In the data rows, the value 50 means zero.
Here is a table of points, one per row:
(50 23 68 47 43 48 38 44 60 65 62 48 18 42 43 51 31 28 11 47 71 49 31 43 99 47
 67 63 45 19 23 55 41 67 68 46 47 61 66 74 52 43 60 61 19)
(80 33 29 36 49 40 44 26 64 65 71 33 51 73 70 55 18 42 58 66 7 22 53 72 58 35
 71 71 72 51 50 42 26 48 53 59 22 90 44 53 37 49 34 60 24)
(64 40 99 58 58 62 39 71 59 36 33 49 16 72 31 20 54 41 42 95 49 55 88 83 32 51
 51 20 55 37 56 96 39 52 31 73 24 23 41 99 35 39 55 71 61)
(44 42 55 52 55 48 31 62 51 33 55 32 75 64 79 23 57 31 56 20 47 6 58 18 40 43
 34 58 48 99 71 53 85 51 41 41 52 42 53 38 37 35 60 39 40)
(21 28 60 80 43 66 24 82 27 33 40 68 28 76 60 25 92 57 41 51 11 82 86 86 83 61
 28 33 82 21 68 51 46 55 49 25 66 99 60 59 60 54 50 47 44)
(6 51 69 47 47 37 74 48 68 44 54 65 35 49 46 78 36 60 49 34 53 57 66 72 45 34
 69 30 34 41 83 44 59 72 46 58 59 63 77 2 64 45 43 70 46)
(27 61 49 42 58 51 45 59 63 40 45 28 47 45 67 10 41 27 41 46 72 63 27 25 53 56
 63 74 22 49 81 26 69 55 41 50 78 37 34 33 46 38 68 14 24)
(91 64 33 96 57 37 32 26 56 59 38 20 36 70 57 36 28 60 45 29 97 55 79 31 88 49
 66 83 29 57 34 58 74 67 72 14 53 38 29 1 47 50 47 49 45)
(39 64 67 50 45 40 55 72 38 37 52 40 65 68 37 18 58 23 57 60 55 66 58 59 45 47
 25 59 40 84 51 50 41 50 16 67 32 69 33 9 24 61 69 31 80)
(72 76 0 57 44 71 37 61 50 48 42 59 36 30 53 18 57 48 31 53 76 76 39 81 0 64
 44 69 81 84 64 63 54 56 12 37 21 53 50 79 53 83 50 17 68)
(35 37 29 61 46 47 87 57 39 55 53 41 47 3 41 36 30 73 76 9 17 52 64 51 33 52
 62 71 46 24 55 83 48 50 61 45 62 63 65 99 57 40 49 39 66)
(93 36 53 40 63 33 9 61 43 55 61 46 32 46 66 58 62 71 50 69 0 62 63 18 77 48
 33 60 35 36 42 42 20 52 27 40 40 61 59 88 77 57 55 58 29)
(83 42 31 34 52 59 58 29 49 52 65 27 27 75 35 51 15 56 68 37 69 56 33 5 71 45
 33 99 79 69 38 69 47 48 68 22 63 41 37 27 32 64 32 65 18)
(91 32 32 55 66 68 53 50 43 32 24 43 90 9 59 39 47 54 51 16 45 65 44 51 85 65
 39 49 54 24 73 42 28 38 15 58 52 26 72 50 43 83 53 65 36)
(39 64 81 61 80 43 24 67 86 52 51 64 46 36 55 65 30 63 42 73 66 38 38 54 54 47
 54 47 49 30 32 19 74 78 39 45 52 54 51 44 64 41 29 54 83)
(99 99 87 55 49 42 87 47 15 67 42 86 48 10 34 73 54 45 73 59 45 61 57 73 18 38
 44 32 41 62 58 39 70 10 75 81 56 50 27 99 38 30 53 92 68)
(31 53 58 24 67 58 58 48 82 40 43 61 74 49 41 41 65 60 47 48 47 62 55 29 44 64
 43 72 15 52 50 55 62 45 71 68 41 40 67 60 53 45 56 49 48)
(76 55 42 57 44 46 72 60 23 67 54 35 59 85 83 72 58 38 55 55 77 48 19 18 99 39
 40 89 37 61 60 61 64 54 81 19 32 13 28 41 42 58 55 48 60)
(0 53 69 35 50 34 60 38 44 77 41 34 26 42 58 60 63 59 58 57 33 44 56 38 80 56
 34 42 56 85 45 19 61 48 75 42 48 27 40 34 59 35 43 56 39)
(17 45 73 65 61 63 41 34 68 46 60 64 40 30 93 63 68 50 33 35 34 54 38 51 22 35
 20 19 44 57 43 46 70 24 54 40 64 28 47 30 64 55 50 40 49)
(28 44 43 45 48 44 81 72 75 17 47 28 55 42 28 47 59 70 55 68 11 34 36 55 45 41
 44 30 62 25 48 12 68 56 44 32 41 13 72 30 50 57 59 74 31)
(64 67 22 57 47 25 57 51 12 52 25 64 72 65 21 90 59 62 27 69 88 69 62 20 38 47
 40 59 73 68 57 45 35 15 33 48 33 9 59 34 30 21 33 68 55)
(54 45 17 27 45 56 23 50 28 60 72 43 45 57 62 45 58 33 78 80 99 28 67 30 75 30
 78 58 44 12 47 23 57 70 76 56 68 81 52 66 22 53 63 37 34)
(40 69 64 40 48 64 33 52 48 16 56 51 91 61 43 49 42 59 51 20 49 28 77 69 57 46
 45 80 43 46 35 63 51 78 48 53 63 80 58 41 57 48 21 52 57)
(40 43 14 48 42 35 61 32 49 47 43 61 49 99 43 59 22 51 87 66 62 60 59 44 88 67
 62 55 42 34 34 42 41 35 29 38 58 76 53 75 43 33 54 65 22)
(12 45 70 45 41 69 82 62 70 28 56 69 54 22 53 50 66 44 59 47 61 47 44 54 68 36
 65 26 33 70 36 90 16 59 47 46 29 51 67 20 53 46 32 50 57)
(13 55 58 38 55 55 72 78 40 63 42 57 45 33 71 93 62 42 25 66 37 69 36 96 34 71
 43 82 71 98 60 76 51 44 23 71 96 29 36 36 40 33 46 30 46)
(59 49 22 51 38 61 60 31 37 44 36 61 71 68 37 62 55 59 42 21 56 58 46 20 51 37
 58 40 80 56 61 15 53 33 43 65 49 53 47 28 59 42 24 32 34)
(32 32 57 64 49 40 31 31 44 40 48 65 40 23 46 22 69 46 61 80 68 25 48 36 41 46
 35 15 66 21 58 99 39 39 60 50 49 57 49 11 56 52 58 45 73)
(50 30 60 62 64 54 9 56 56 83 34 89 36 61 40 11 36 49 34 15 23 57 53 48 97 57
 63 61 25 46 59 51 44 49 50 62 82 0 65 1 55 65 27 43 58)
(47 17 37 56 58 41 61 42 51 33 52 57 99 44 63 27 94 41 69 51 58 80 35 56 35 50
 25 36 36 35 24 12 53 55 53 42 20 66 42 75 53 62 59 50 62)
(37 66 39 63 47 46 60 55 60 21 54 42 48 0 48 44 39 57 59 43 47 33 44 56 63 77
 37 47 58 91 42 83 73 66 71 66 53 57 76 64 61 63 64 67 53)
(97 36 71 35 38 35 94 59 49 99 32 76 67 60 28 80 83 53 40 27 44 43 61 26 71 55
 76 13 70 61 52 64 52 33 45 94 45 79 38 92 51 38 52 74 79)
(42 50 37 45 40 40 47 33 44 63 55 38 7 99 52 42 39 44 43 59 61 76 15 28 58 39
 92 35 17 38 45 36 72 79 58 24 51 74 50 89 34 63 38 28 53)
(55 56 75 64 45 64 57 19 66 30 28 64 52 28 59 30 50 44 49 43 50 21 54 45 52 64
 28 57 45 91 39 33 31 54 35 24 64 28 55 57 61 71 64 68 55)
(53 59 46 62 56 60 46 67 76 48 42 45 47 56 87 48 39 59 45 46 82 61 32 68 49 43
 11 44 23 61 75 51 57 73 35 52 28 71 25 67 42 62 50 20 56)
(47 45 76 41 47 61 85 40 10 56 85 58 52 4 36 76 63 43 60 44 21 48 44 25 17 21
 54 79 62 70 47 51 37 31 42 40 44 42 70 0 69 53 54 18 64)
(32 36 79 54 73 56 54 45 54 40 71 50 23 32 55 42 40 64 5 68 16 32 64 64 48 58
 46 3 35 49 54 56 49 33 60 60 61 55 16 17 49 66 61 66 59)
(25 61 64 83 50 72 70 47 32 41 37 67 59 37 57 99 59 42 38 74 61 27 10 65 0 54
 47 12 38 55 58 79 74 52 25 47 42 54 54 46 31 40 64 55 53)
(68 68 17 54 20 17 15 31 60 85 80 46 30 60 47 61 44 20 75 25 58 69 35 25 59 73
 57 42 53 18 35 42 47 61 59 39 53 99 27 53 43 56 55 43 31)
(82 33 66 44 52 55 41 66 42 71 84 50 77 42 22 44 60 63 41 99 16 51 53 75 51 38
 46 47 85 54 37 31 40 51 63 78 56 7 75 63 43 42 41 33 53)
(12 58 28 48 32 36 1 30 64 57 47 40 59 40 43 44 36 65 72 50 25 29 56 77 53 58
 72 56 64 0 37 70 38 36 58 46 46 37 56 98 71 74 41 37 17)
(29 75 20 25 42 52 40 37 26 60 24 54 57 44 33 59 55 60 37 52 49 73 10 70 0 31
 64 60 49 64 42 72 57 54 61 45 72 19 26 42 19 37 68 52 63)
(45 33 39 22 42 72 79 79 57 64 43 32 67 36 41 22 47 40 57 44 72 36 64 40 31 65
 55 46 51 67 63 29 31 31 69 55 48 55 62 0 74 58 42 58 45)
(64 30 33 54 48 43 39 52 73 66 67 18 62 79 37 59 0 23 55 86 31 47 48 38 56 38
 86 33 52 31 51 48 44 63 60 73 75 57 25 76 52 33 62 36 54)
(56 50 55 58 60 42 28 47 74 43 60 48 19 77 63 44 81 72 59 44 54 12 55 64 45 63
 49 60 45 25 32 37 53 35 53 72 51 64 78 55 65 55 48 44 47)
(27 57 45 33 59 54 50 5 41 24 50 41 67 52 50 59 55 51 50 42 57 38 72 62 18 82
 37 20 60 38 40 61 47 77 39 56 17 52 63 66 92 53 53 37 49)
(99 86 78 31 40 55 55 89 32 42 42 42 54 93 30 93 39 59 42 12 78 77 66 88 0 37
 63 43 57 35 59 13 14 23 68 35 43 53 22 78 42 19 57 90 93)
These points spread out most along one direction. How many in every 100 of the points above lie lower along it than each point below? Round to a whole number. More than half of the points above lie lower than the first one.
(29 75 20 25 42 52 40 37 26 60 24 54 57 44 33 59 55 60 37 52 49 73 10 70 0 31
 64 60 49 64 42 72 57 54 61 45 72 19 26 42 19 37 68 52 63) 17
(72 76 0 57 44 71 37 61 50 48 42 59 36 30 53 18 57 48 31 53 76 76 39 81 0 64
 44 69 81 84 64 63 54 56 12 37 21 53 50 79 53 83 50 17 68) 27
(35 37 29 61 46 47 87 57 39 55 53 41 47 3 41 36 30 73 76 9 17 52 64 51 33 52
 62 71 46 24 55 83 48 50 61 45 62 63 65 99 57 40 49 39 66) 50
(50 30 60 62 64 54 9 56 56 83 34 89 36 61 40 11 36 49 34 15 23 57 53 48 97 57
 63 61 25 46 59 51 44 49 50 62 82 0 65 1 55 65 27 43 58) 71
(99 99 87 55 49 42 87 47 15 67 42 86 48 10 34 73 54 45 73 59 45 61 57 73 18 38
 44 32 41 62 58 39 70 10 75 81 56 50 27 99 38 30 53 92 68) 4
(13 55 58 38 55 55 72 78 40 63 42 57 45 33 71 93 62 42 25 66 37 69 36 96 34 71
 43 82 71 98 60 76 51 44 23 71 96 29 36 36 40 33 46 30 46) 2
(97 36 71 35 38 35 94 59 49 99 32 76 67 60 28 80 83 53 40 27 44 43 61 26 71 55
 76 13 70 61 52 64 52 33 45 94 45 79 38 92 51 38 52 74 79) 42
(53 59 46 62 56 60 46 67 76 48 42 45 47 56 87 48 39 59 45 46 82 61 32 68 49 43
 11 44 23 61 75 51 57 73 35 52 28 71 25 67 42 62 50 20 56) 60
(91 64 33 96 57 37 32 26 56 59 38 20 36 70 57 36 28 60 45 29 97 55 79 31 88 49
 66 83 29 57 34 58 74 67 72 14 53 38 29 1 47 50 47 49 45) 94
(44 42 55 52 55 48 31 62 51 33 55 32 75 64 79 23 57 31 56 20 47 6 58 18 40 43
 34 58 48 99 71 53 85 51 41 41 52 42 53 38 37 35 60 39 40) 56
(76 55 42 57 44 46 72 60 23 67 54 35 59 85 83 72 58 38 55 55 77 48 19 18 99 39
 40 89 37 61 60 61 64 54 81 19 32 13 28 41 42 58 55 48 60) 79
